The same turns and mirrors carry the whole set onto itself and the rows of a family onto each other. Which other rows belong to the same family as each row named below? List them in the order they appear above.
These 32 rows form 4 families of 8 rows each.
J_789:  -5  13  -7  -7 -12   4 -16   3 -24  -1   1 -12  -7 -12  -6   8 -10  -3  -3  -8  -7   1   6
J_853: -23  -8 -12  -8 -10  -2  -9  18 -23   3 -16  -6   3   0   1  11  -4   5  -2  -7  -9   7  -1
J_185: -18 -16 -13  -6   3 -11  13   7  -2   5  -4   1   7  -2  -3   8   7   1   5   3   8   2   6
J_990:  -2   3  -8  -4  11  -5  -2  -4  -7   6  13  -9  -6 -13 -10   6   4   0   6  -6  10  -5   5
J_21: -12  -5 -15   3  -4 -16  -9   1 -27   9   6 -11   4 -11  -5  17   3   8   6  -2  10  -2   6
J_2:  -2  -4 -15  -6   3  -5   3   1 -11  -1 -11  -8  16 -11   7   9  -3  -9   1  -3   9   9  16
J_249: -12  -4 -19  -3  -5 -17  -7   9 -28  11  -3  -7   1 -11   0  19   2   4   5  -6   8  -3   1
J_639:  -2  13 -14  -4  -5   0 -13   1 -22   0   0 -16   1  -8  -2   5 -12  -4  -6  -8 -10  -2   7
J_594: -11   5 -10  -8  -5  13   3   5  -1   0 -10  -5  -1   1  -9  -1 -10  -8  -4   1 -11   9   8
J_417:   3   0 -13  -4   1  -9  -2   2 -11  -7 -12 -11   9  -8   6   5  -3  -8  -8  -5   8   9  11
J_656:   0  -1 -17  -2   3  -4  -3  -3 -17  -1 -12 -11  14  -7   7   4  -7  -9   6  -8   6   2  14
J_32: -15  -8  -9   1   1 -15  -9   6 -27   6   4  -9   0 -11   0  15   6   7   9  -4  13  -3   6
J_584:  -6  13 -12  -2  -3   5 -13   4 -20   0   1 -21  -7  -4  -5   3  -7   3  -2  -2  -9  -6   6
J_46:  -3  -1  -8   5   5   1   3  -6 -10   9  10  -9  -6  -3 -11  10   0  -1   5   1  16  -7   7
J_88: -22   0  -4  -5  -9   1  -8   9 -15   6   7  -5 -17   0 -16   7   1   9   3  -2  -8  -4  -2
J_862: -15  -8 -11   3  -3 -11  -7   5 -35   9   1 -11   4  -8  -3  15   4  11   7  -5   3   0  10
J_71: -12   1  -1 -10  -3  10   3   2   3  -8  -1  -3  -2  -3 -10  -3  -4  -5  -2   1  -8   7  11
J_605:  -2   4  -7   0   7   1   3  -8  -6   3   9 -10  -4  -9 -11   5   0  -6   8   3  12  -1  15
J_284: -22  -8 -11 -10  -9  -4  -9  16 -26  -2 -14  -6   9  -4   2  12   0   1   0  -1 -11   9   3
J_623:  -4  -9 -19  -2   7  -6  -3   3 -12  -3 -12  -9  16  -7   6   7  -3 -10   0  -2   3   8  13
J_748:  -2  13 -11  -1  -7  -3 -19   3 -24  -2  -2 -16  -1  -7  -7   3  -9   2  -5  -5  -2  -2   9
J_85: -26  -1  -2  -4  -5   3  -2  14 -12   7   5  -4 -15   0 -17  10   1  10   3   4  -3   6   1
J_813: -24 -16  -7  -7   3   1  12   7  -4   8  -4   2   0  -3  -2  12   5  -3  12   0   5   8   5
J_586: -10   5  -9  -8   2  11   1   7   6  -1  -8  -5  -5   2  -6   0 -10 -11   2   1   0   8   4
J_400: -13   2  -5 -14  -2  12   4   9  -1  -5  -9  -1  -5   0  -4   0  -7  -8  -2  -3  -9   8   7
J_761:  -1   5  -8  -1   4   0   3  -6  -1   7   9  -6 -10  -7 -10   4  -3  -1   4  -3  12  -4  10
J_536: -22  -2 -11 -12  -7  -2  -8  18 -20  -2 -17  -7   4  -3   2   5  -5   2   3  -5 -13  15   7
J_934: -22   6   0  -6 -11   5  -3   8 -16  10   5  -5 -17  -3 -16   8  -1   8   6  -2  -1  -1   1
J_826: -25  -3  -6  -9  -9   3  -2   9 -14  10   8   0  -9  -6 -15  12   1   7  11   0  -8  -6   2
J_542: -22 -16  -7  -7  -1  -5   8   9  -5   4  -4   4  -1  -4  -6  10   9   4  11   4  11   7   6
J_663: -22  -7 -12  -9 -19  -2  -2  15 -19  -3 -16  -2   6  -1   0  11  -6  -1  -4   1  -9   8   7
J_788: -20 -16  -6  -4   2  -5   7   7  -9   7  -8   6   6  -3  -4  12   2  -3  10  -3  13  14   8

Same family as J_586: J_656, J_584, J_46, J_862, J_85, J_536, J_788
Same family as J_663: J_789, J_185, J_990, J_249, J_417, J_71, J_826
Same family as J_32: J_853, J_594, J_605, J_623, J_748, J_813, J_934
Same family as J_88: J_21, J_2, J_639, J_284, J_400, J_761, J_542

The same turns and mirrors carry the whole set onto itself and the rows of a family onto each other. Which other rows belong to the same family as each row named below? List them in the order they appear above.
These 32 rows form 4 families of 8 rows each.
J_627:   8  16 -12   2   8   7  -4   3
J_94: -3  3 15 11 14 -2 -4  1
J_53:  0  9  5 -6 13  0  4 11
J_911:  5  8 -5 -1 20 -1 -9  1
J_3: 11 11 -4 10 -6 -3  7 -6
J_298: -2  5  7 -2  9 -5 -3 15
J_156:   8  12   6  11 -10  -2   1  -5
J_599: -6 -1  8 15  9  1 -2 -3
J_535:  9  7 -6  2 -4  1  4 13
J_718:  9  9  4  7 -9 -7  2 -6
J_495: 13 18 -7  3  7  5 -9  3
J_480:  6 16 -3  1  1  6  4 14
J_482:   1   5   6  13  -1 -10   6  11
J_51:  -1   4   7  16  -2 -11   3   3
J_782:  0 16 -3 -4 17  2 -9  1
J_688:  2 13 -5 -2 19 -3 -7 -2
J_935:  11  17 -11   7   8   4  -8   3
J_907:  10   3   6  11   4  -1  -7 -13
J_841: -4 -4  8 13 10 -3 -1 -5
J_446: 10 13 -1  3  2  7  3 16
J_637: -3  7 -1 -4 14  0  4 12
J_906: -6  8  7 14 -4 -8  2  4
J_644: -3  2 14 15  8 -1 -3 -4
J_244:   6   5   7  10   3   4   0 -15
J_132:   6  10   5   8   9   5  -2 -16
J_772:  9  9 -7  0  4  4  1 16
J_227: -6  6  7 13 -3 -5  8  3
J_805:  7  7  1 11 -7 -6  6 -8
J_870:   8  14 -11   4   4   9  -4  -5
J_414:  2  8  3 -6 13 -1 -3 13
J_280:   9   1   6   8   4   4  -3 -14
J_891:  -3  12   2  -1  17   3 -12  -3

Same family as J_280: J_53, J_599, J_718, J_688, J_935, J_446, J_906
Same family as J_94: J_3, J_298, J_535, J_482, J_132, J_870, J_891
Same family as J_227: J_911, J_156, J_495, J_480, J_907, J_841, J_637

The same turns and mirrors carry the whole set onto itself and the rows of a family onto each other. Which other rows belong to the same family as each row named below? List them in the order they appear above.
These 16 rows form 4 families of 4 rows each.
J_26:  -1   9  -6  -3   2   6  -4 -15   4  -2  -1   2   4  -2  11  -2  13  -7 -10  -9  -9   2   4
J_984:   8   3   4  -7   4  12  -1  -7   2   5   0  11  -4  -1   4   6   9 -10  -9  -9  -6  -1   5
J_743: -10  -3  -7   3   5  -3   7   1  -3  -9   9  -5   1  -4   5  -5  -7  -2  15   9  18 -10  -1
J_804: -15  -4  -4   3  -8  -2   3   4   3  -8   4  -6  -2   6  -5  -2 -13   1  11  11  10  -1  -6
J_700: -18  -3  -2  -4 -12  -8  -1  -7  10  -6  -3   6   8  -2  -5  -4  -5   2  -1   1  -3   6  -6
J_193:   2  -3   4   7  -6   2   2   1  -3 -11  11   1   4  -6   8  -1 -20   0  14   3  15 -10  -3
J_676:  -5   4  -5   4  -7  13   0   9  -2  -7   6 -10 -11  13  -4  -1   1  -1   1   7  -4   2   1
J_976:  -4  -9   4  -3   5  -3   9   3  -1  -1   7   9  -1  -8  -2   2 -10  -4  12   6  19 -11  -1
J_728:  11   4   3   6  -5  17   1   9 -11 -11  14  -2  -4   0   7  -3  -2  -1   1  -1  -3  -8   7
J_819:   7  -2   3   1   9  15   4   8  -7   0   8   0 -12   4   2   5   1 -10   4   3   7 -10   6
J_604:  -7   7  -4  -1 -10   8  -7  -8   8  -2  -4  -1  -1   9   0   1   4  -4  -9  -4 -13   9  -1
J_736:   3   8  -8   4   6  15   3   3  -7  -5  11 -10 -10   4   8  -2   9  -5   3   3   2  -6   6
J_396: -14  -1  -5  -6   0 -12   3 -15   7  -5   0   9  14 -13   5  -6   0  -1   2  -2   6  -1  -3
J_24:  10   8   4   1  -8  11  -7 -12   3  -5   2   6   6  -3  13   2  -3  -5  -8 -13 -10   0   1
J_152:  -6  -7   6  -9   3  -6   2 -12   7   1  -4  18  10 -11   1   2  -3  -8  -3  -6   4  -3  -1
J_272:  -4  -4   6  -2 -10  -6   1  -7   2 -11   4  15  17 -16   5  -6 -10   2  -1  -6  -1  -3   0

Same family as J_728: J_193, J_24, J_272
Same family as J_819: J_984, J_976, J_152

The same turns and mirrors carry the whole set onto itself and the rows of a family onto each other. Which other rows belong to the same family as each row named below? List them in the order they appear above.
These 32 rows form 4 families of 8 rows each.
J_149:   9 -11 -15  12  -3   5   4  -6   1 -12   3   7  -9   1  14
J_102:   8   4   3   9   4 -11  -4  12  10   0   2   6  -7   1  19
J_246:  15  10  -2   4   2  -2  14 -10   1  13   7  -5   3 -13  11
J_237: 30  8  2  3  8  3  5 -2  1 -2 -7 -8 -3 -6 18
J_363:  19   5 -15  -7   7  -6   3   5  -2  -2   7  -9   2 -10  16
J_784:  22  12  -3   6  16   3   8   0   3  -3  -2  -9  -2 -11  23
J_549:  12 -11  -8   6   2   2  11   5   0 -11  -9 -11   1   8  14
J_343:  22   8 -14  -4   8  -3  12   2  -1   2  14  -5   2  -6   9
J_128:   6  -5 -14  26   2  -3   1  -9   3  -2  -5  -4  -6   3   6
J_199:  15  11   7  10   2  -2  13  -9  11  -5  10   3  -9 -12  11
J_517:   0   4   0  13   9  -2  16   4  -7  -9  -3  -5 -10   9   7
J_601: -10   2  -9   9   6  -6  13   4   7  -3   2  -2  -9   8   8
J_304:  13   4  -4   5  -4 -14   2  -5  12  13   7  -2   2  -4   6
J_704:  15   8 -23   5   6   4   4  -5   1 -10  -5 -10 -10  -9  16
J_698:  10   2   2 -10  -4  -6   6   2   6   6   4   1  -2   6  16
J_60: 20  0 -9 -3 -1 -1 14 -5 14 -2 13 -2  5 -8 12
J_548: 21  5  2  3 -4 -3  2 -3 -2 14  3 -9 -4 -8 15
J_978:   9 -10 -13  17  -1   3  10  -6 -12  -3  -5  -9  -2  -6  10
J_490:   1  -4  -8  12  -7  -8   5   9   8 -12  -7   6  -6  -7  13
J_259:   1  -8 -10  22   2  -6  10   4  -1   1  -2  -9   0   6   4
J_622: 14  4 -2  4  0 -9 -4  4 10  5  4 11 -7  7 13
J_834:   9  -6 -11   6   5   7  20   4   0  -8  -2 -17  -1  -7  17
J_70:   6   0 -15  18   7   3   8  -4 -12   5   1 -11  -9   3  10
J_192:  12   4 -14   5   6   4  16  14  -3  -5  -2 -17  -4  -5  18
J_9:   2   8  -3   8   7 -11   8  -1  12  -6   3  13   3 -10  11
J_334:   3  -9  -4  18  -5  -2   3  -1  11 -13  -4   1 -13  -5  14
J_13:  21  13   8   1   6  -5   5  -2   8  -1  -1 -13 -10   2  12
J_254: 10  7  6 11  5 -9 16  2 10 -4  1 10  2 -7  6
J_525: 15  7  8 15  0 -8  8 -4 14 11  1 -5  2 -6 10
J_544:  12   5 -17  16  11   1  10  -6   1 -13   9  -8 -13   3   4
J_354:  -5  10 -11  15   7  -4   9   6  11  -3  -1   5 -13   4  12
J_624:  11   4 -19   5   7   2   2  -7  -2  -8   1 -17 -17  -1  13

Same family as J_698: J_149, J_549, J_199, J_517, J_60, J_13, J_544
Same family as J_192: J_102, J_363, J_784, J_704, J_490, J_9, J_354
Same family as J_601: J_237, J_343, J_622, J_834, J_334, J_254, J_624

The same turns and mirrors carry the whole set onto itself and the rows of a family onto each other. Which other rows belong to the same family as each row named below? List them in the order they appear above.
These 40 rows form 5 families of 8 rows each.
J_41:  -1  -6   7  -6   4   3  15 -13
J_312:  5  6 -1 -8 11  9  4 -7
J_945:  -2   0   1  -4   9   9  11 -13
J_699:  0  3  0 -3 11  7 11 -4
J_740:   1  -8  -8  -6   2  -5 -14   2
J_338:   4   8   2 -10   7   1  -5   2
J_401:  10   4   4 -13   7   1   1  -1
J_987:  5  2  6 -9  8  4 11 -7
J_836:  -6 -17  -8  -3  -2  -7 -10  -4
J_38:   5  -3  -7 -11   5  -1 -15  -3
J_342: -11  -8   4  -2   1   2  12 -15
J_848:   7   5  -4 -10   9   4  -8  -2
J_671:  1  8  5 -8  9  5  5 -3
J_168:  -8 -13   3   0   2   2  11 -16
J_248: -13 -16   1  -2  -4  -3   3 -14
J_570: -10 -19  -6   0  -2  -4   0 -10
J_476:  -6   2   6  -4   6   6  13 -10
J_366:  8  6  1 -8 10  2 -3  0
J_407:  4  5  4 -5 11  6  8 -5
J_574: -10 -16  -2  -5  -6  -7  -8 -10
J_137:  -7 -18  -7  -5  -2  -3  -8 -14
J_864:  -6  -5   0   0   7   6  15 -10
J_143:  -5 -15   4  -5  -1  -1  12 -16
J_747:  5  6 -3 -6 11  4  1  2
J_969:  -3  -3   5  -2   8   6  14 -12
J_67:  -1 -12  -8  -8  -1  -4 -16  -7
J_442:   5 -10  -2 -13  -1  -8 -13  -2
J_963:  -9 -17  -4  -2   0   2   3 -18
J_325:  -4 -10  -3  -9  -3  -8 -15  -3
J_626:   5   1  -6  -7   7  -1 -10   5
J_257:  -5 -19  -4  -4  -3  -7 -10  -9
J_946:   2   0  -2 -11   2  -4 -14   2
J_155:  -9 -20  -1  -2  -2  -4   2 -15
J_680:   7  -1  -2  -9   5  -3 -13   2
J_78:  10  -1   1 -14   4  -4  -8   1
J_511: -10 -14  -3   1   2   1  10 -13
J_119:  -5 -20   1  -7  -5  -6   2 -14
J_670:  -1 -18  -2 -10  -5  -9  -8  -8
J_958:  -7  -9  -1  -2   4   7  11 -18
J_810:   2 -11  -5  -8   0  -7 -16  -3

Same family as J_338: J_342, J_671, J_248, J_476, J_574, J_325, J_946
Same family as J_168: J_366, J_407, J_969, J_257, J_155, J_680, J_810
Same family as J_987: J_41, J_401, J_143, J_442, J_78, J_119, J_670

